(in the rows, 128 means zero)
A single turn carries every row of the set below to another of its rows. Some are shown first; where does it send the rows asked next?
mus: 111 123  96 131 140 128 139 122 110 146 150 142 137 145 140 156
lodu: 125 150 101 157 134 139 131 122 118 105 152 141 114 128 132 153
nezo:  97 124 114 149 127 125 123 115  85 114 123 143 134 153 128 141
mege: 123 144 104 141 139 129 130 134 100 114 148 142 135 147 126 164
mok:  97 121 101 154 118 122 120 118  94 151 127 149 110 134 123 161
dez: 117 146  94 157 151 152 129 139 103 123 123 143 114 170 127 136
pafa: 113 128 108 133 142 119  84 137 108 128 144 126 119 157 133 118
gomel: 115 136  90 150 145 120 126 121 114 124 142 157 113 135 144 165
fota: 118 154  89 158 151 147 120 133 117 135 135 152 103 154 122 123
tur:  90 128 106 146 147 122 125 146  96 134 122 118  95 129 131 129
Baten: 109 126 111 144 123 131 124 105  96 110 129 138 137 151 130 121
pafub: 129 136  98 152 111 128 118 108 115 121 142 142 111 131 122 117
fopev: 113 127  93 149 135 139 139 112 128 138 155 139 116 126 146 143
Gib: 112 130 130 129 139 127  95 133 111 129 128 120 126 141 109 147
rade: 130 135 109 138 123 141  94 130 110 140 131 108  97 148 132 138
Bif: 125 131 106 149 114 132 124 110 104 111 138 134 127 142 121 111
Zigit: 113 126  96 157 110 122 118 124 105 149 139 148 102 129 112 152
leb:  86 126 107 143 154 112 116 147  98 128 131 127 108 138 134 122
bokal: 121 144  91 153 148 153 134 139 112 135 139 141 115 160 116 116
sez: 128 134 110 133 131 131  82 131 111 132 140 117 111 158 132 128
Rufi: 117 147 104 138 144 138 127 102 114 124 143 141 131 143 150 153
zol:  93 116 111 151 124 124 125 122  86 138 125 142 128 149 123 156
kiga: 120 135 108 145 125 143 110 136 105 140 121 103  88 138 132 143
Lovi: 115 117 119 149 133 130 117 134 127 110 120 114 101 124 121 134
fupaf: 109 130 131 137 138 137  94 116 121 123 121 115 117 136 125 144
pupuz: 112 131  96 151 148 158 132 136 105 147 131 140 119 173 129 138
leton: 115 145  89 150 155 155 131 125 113 134 125 143 112 163 137 120
zera: 112 111 108 133 140 108 119 145 123 135 123 127 109 126 115 133
rufu: 109 111 108 139 138 116 119 129 132 127 118 124  99 120 129 128
mub: 103 131 107 148 133 135 124 141 100 140 116 108  88 129 131 140
bato:  98 126 107 137 152 112  98 142 102 127 139 129 119 147 132 115
tet: 105 123 120 118 145 114  97 127 116 145 126 128 123 138 117 142
Goli: 124 128  93 152 106 126 118 113 114 145 145 141 104 127 115 130
Posug: 123 136 106 139 129 149 143 124 114 129 160 126 138 141 128 143
ked: 115 138  88 153 150 153 123 131 120 158 143 149 108 158 124 127
gasup: 110 140  93 157 154 153 117 130 110 145 130 153 105 166 134 147
riro: 110 125 110 128 146 102 102 137 119 133 121 137 112 130 119 142
Redeb: 117 139  91 159 148 153 118 146 110 146 142 151 108 163 116 143
sefu: 112 115 127 140 131 142 112 124 123 125 124 105 113 132 123 134
dezul: 122 126  92 153 133 129 142 143 115 129 160 142 121 133 122 156

fopev turns into -> dezul
bokal turns into -> fota
Where do these go?
Gib turns into -> fupaf
sez turns into -> rade
zol turns into -> nezo

A single turn carries every row of the set below to another of its rows. Some are shown first; where does it send the rows asked next?
Fezi: 102 121 111 130 143 122 138 123 121 137 132 136 113 128 127 114 133 138 109 127 149 120 118 144 115 126 151 134 158 122 127 109 118 128 131 129 141 148 138 118 139 110 133 121 132 112 149 133 133 124 132 146 135
Rivum: 118 141 133 126 141 129 104 144 140 115 104 126 112 150 138 128 132 133 121 131 135 131 114 132 116 142 133 114 111 146 120 126 125 130 136 138 148 130 121 143 129 132 115 103 122 136 119 101 146 118 122 148 111
sal: 157 131 118 131 130 130 134 151 129 134 118 131 125 131 126 137 126 130 124 125 132 139 152 130 136 128 137 125 138 131 151 137 120 133 130 119 137 158 136 130 132 127 126 133 123 164 143 125 133 129 138 154 145
Tefev: 164 127 141 120 132 124 114 128 134 127 119 126 146 131 122 145 144 135 122 140 132 111 126 124 151 130 186 126 121 113 132 132 125 121 117 144 132 115 128 129 122 132 116 124 124 121 122 123 116 122 145 130 134
Ton: 117 126 127 116 130 121 139 127 132 136 117 127 109 131 122 148 118 136 109 125 119  96 108 130 132 129 164 135 172 136 119 108 120 128 125 107 135 128 139 132 128 128 127 122 120 113 136 114 121 133 144 119 122
fosa: 138 138 141 139 129 116 139 124 115 157 116 108 126 132 125 152 107 138 105 108 134 127 128 140 127 133 144 145 120 145 124 140 148 141 114 124 135 127 122 143 147 133 131 114 130 141 131 110 135 118 148 109 120
gepap: 126 135 117 120 128 121 128 119 116 136 120 129 127 114 116 135 148 132 139 138 105 135  90 132 139 128 106 133 127 104 121 122 133 135 130 137 139 124 134 129 114 124 132 126 124 126 141  95 118 101 131 110 143
Fek: 135 132 126 129 130 117 131 151 120 124 115 128 141 146 129 123 126 135 115 131 143 107 162 132 131 130 100 130 143 128 125 151 116 121 123 136 131 110 136 132 131 127 131 115 126 141  99 122 143 149 128 110 118
pir: 109 126 128 127 127 111 126 115 134 124 126 129 131 112 129 135 120 156 108 137 125 132 154 116 117 124 115 118 135 135 123 111 126 150 134 129 145 129 115 115 142 137 125 132 110  83 103 129 121 114 132 137 123
voliv: 123 121 137 130 152 129 124 144 116 138 107 135 109 150 136 125 132 119 123 139 148 126 120 144 130 136 149 134 163 116 114 127 113 132 126 117 129 141 126 129 134 139 134 117 126 120 132 101 137 139 147 120 148
mezos: 145 148 134 131 127 121 129  98 111 124 124 127 129 130 111 134 120 142 132 137 114 130 149 122 149 145 124 133 111 144 133 135 148 132 143 112 133 114 118 137 134 125 148 101 145 123 115 128 122 123 139 107 135
lizol: 131 117 133 117 116 136 111 125 120 124 121 133 137 124 126 116 111 111 104 138 145 133 126 137 115 133 141 120 113 111 116 133 117 107 152 123 121 122 115 129 114 124 115 124 126 121 138 122 153 139 142 144 122
bikir: 125 131 121 122 122 116 122 109 115 143 125 130 135 122 130 138 134 134 119 129 142 102 126 114 106 134 162 125 106 133 127 125 118 107 123 134 131 134 125 131 132 114 118 126 137 127 123 147 144 146 135 105 119
gumiv: 142 130 122 145 148 139 106 127 116 137 132 110 163 141 143 112 131 124 124 147 136 132 133 139 120 127 147 122 130 130 113 134 128 136 118 147 134 132 149 126 124 117 110 120 110 115 123 119 128 147 129 141 111
Zod: 125 131 119 125 132 121 137 169 140 130 117 125 107 131 127 144 141 132 113 128 125  94 137 131 138 125 146 126  98 132 125 117 124 139 128 127 125 118 133 133 116 125 128 111 130 133 117 108 113 141 126 144 107
duf: 108 134 119 119 137 131 135 148 131 137 135 131 134 132 119 125 140 135 136 120 106 142 114 128 127 117 138 129 115  93 123 124 136 137 120 143 126 129 151 133 113 128 138 149 115 121 134 114 121 106 134 104 144
Busag: 118 130 115 133 118 117 111 122 130 147 115 147 115 130 123 143 142 132 132 101 143 122 124 140 128 144 139 125 101 140 112 111 115 141 130 139 117 134 140 133 130 124 119 102 124 140 144 130 119 115 119 143 112
gogik: 148 123 120 121 109 115 145 126 129 122 105 143 148 128 116 149 101 141 118  93 128 130 135 135 145 122 146 124 137 119 120 126 119 137 126 137 108 106 133 128 129 142 129 117 124 106 119 136 130 118 125 138 104
Samur: 130 123 131 134 151 106 139 138 136 147 137 118 121 136 114 118 122 158 111 116 119 118 109 142 119 121 118 126 155 133 126 104 121 135 123 141 154 125 121 116 143 126 128 133 107 125 120 109 107 128 139 109 125
nofek: 130 122 110 132 133 117 150 118 130 121 130 132 136 130 113 132 142 151 135 133 130 137 126 123 137 125 117 139 162 154 137 118 138 159 123 155 122 121 140 122 119 137 136 138 134 120 117 131 118 121 108 106 127
regi: 131 112 112 144 127 110 125 121 114 118 132 129 142 143 114 129 112 137 125 127 122 139 160 112 147 127 108 117 129 156 145 139 122 123 137 112 137 115 137 129 116 112 119 138 120 127 133 135 140 122 135 129 110
darem: 111 135  99 119 130 117 137 116 139 132 110 122 135 125 125 123 131 134  99 132 123 126 128 118 126 122 107 126  78 113 136 149 117 129 137 128 127 116 130 134 137 125 131 131 124 120 123 126 114 139 151 126 121
mugan: 137 118 127 136 102 131 115  96 137 148 136 122 140 114 108 113 135 138 100 144 129 118 126 138 135 142 148 140 125 138 124 110 131 130 140 141 134 115 139 115 136 117 102 128 127 139 130 109 132 127 129 132 124
nobi: 153 136 125 125 137 119 147 130 121 134 120 126 128 135 123 126 109 134 136 105 116 170 160 122 142 131 149 125 105 125 138 149 128 137 128 131 140 119 128 128 145 131 137 136 123 110 131 124 133 130 130 136 128
Dorav: 124 134 127 123 126 127 136 135 138 120 119 127 133 129 127 124 133 129 135 121 135 150 145 136 127 123 117 133 162 142 139 149 122 134 119 169 130 105 135 134 118 129 131 126 122 105 141 122 119 114 114 108 151
Peka: 130 131 143 130 134 119 132 145 139 129 118 131 122 121 126 130 146 131 145 150 151 149 170 115 132 126 120 132 137 114 107 119 128 144 120 113 127 123 132 125 133 121 128 131 127  96 115 142 126 117 128 135 134
disiz: 148 151 115 135 113 122 133 104 141 103 118 137 122 124 119 108 137 146 121 122 136 146 138 133 127 141 128 127 139 127 139 108 137 129 127 136 140 134 127 138 149 123 128 101 144 125 108 132 149 124 108 129 129
fomov: 142 139 137 116 131 125 142 124 140 104 121 125 126 134 109 127 113 154 120 130 132 144 133 140 146 117 121 143 156 127 122 128 126 152 141 156 129 109 135 133 115 136 148 128 117 122 120 107  98 119 126 110 134
retab: 142 130 157 126 127 137 123 149 152 131 121 141 124 133 122 124 141 140 141 127 123 141 116 140 138 126 124 127 172 124 122 105 122 118 130 116 131 124 133 131 129 119 123 117 127 127 153 119 114 114 134 118 145
Sapaz: 169 136 119 127 129 122 127 123 119 122 114 121 123 121 127 133 120 130 122 139 134 129 120 125 127 129 155 127 114 117 119 103 123 127 127 110 130 146 130 133 124 128 117 129 124 126 124 109 132 173 137 127 102
Gik: 132 152 111 124 128 121 130 119 159 118  99 125 126 139 127 133 136 130 125 135 120 146 112 102 126 138 120 125  95 129 142 128 122 115 123 115 130 116 146 147 139 129 111 136 129 127 127 127 130 131 150 113 117
felo: 142 151 151 123 128 105 119 126 144 143 129 139 117 122 121 156 122 143 135 126 141 135 134 120 138 148 106 134 140 130 123 119 112 132 131 121 134 105 132 117 143 140 118 132 108 101 111 126 117 124 149 115 131
sosav: 126 127 130 149 126 127 136 109 123 119 142 121 125 143 137 143 118 113 103 129 116 120 122 133 129 120 137 119 137 140 142 136 132 138 140 116 127 134 127 139 115 101 135 111 133 126 117 142 135 105 130 149 120
kimis: 107 105 142 144 142 133 141 136 119 138 121 131 135 131 125 120 141 134 131 128 115 116 124 134 120 111 140 112 153 117 115 124 124 153 118 133 118 131 114 118 136 129 138 121 132 105 131 136 112 111 107 124 141
nubi: 106 134 109 145 129 125 129 137 123 127 116 120 137 132 127 130 122 144 140 142 105 132 110 124 128 105 116 120 127 123 129 109 115 133 123 143 141 131 149 131 111 107 117 146 123 123 128  94 119 111 132 104 140
loned: 127 122 107 134 123 126 126 110 131 118  85 131 140 134 129 131 131 124 133 142 131 149 121 114 138 123 117 122  89 115 113 131 123 142 128 114 106 128 136 143 130 132 126 128 134 123 132 130 118 127 147 132 120

Dorav turns into -> fomov
Gik turns into -> darem
Where do these go?
Rivum turns into -> Zod
felo turns into -> pir
nobi turns into -> mezos
fosa turns into -> sosav
duf turns into -> gepap
Ton turns into -> Fezi
gumiv turns into -> Tefev
bikir turns into -> lizol
Samur turns into -> kimis
Fek turns into -> gogik

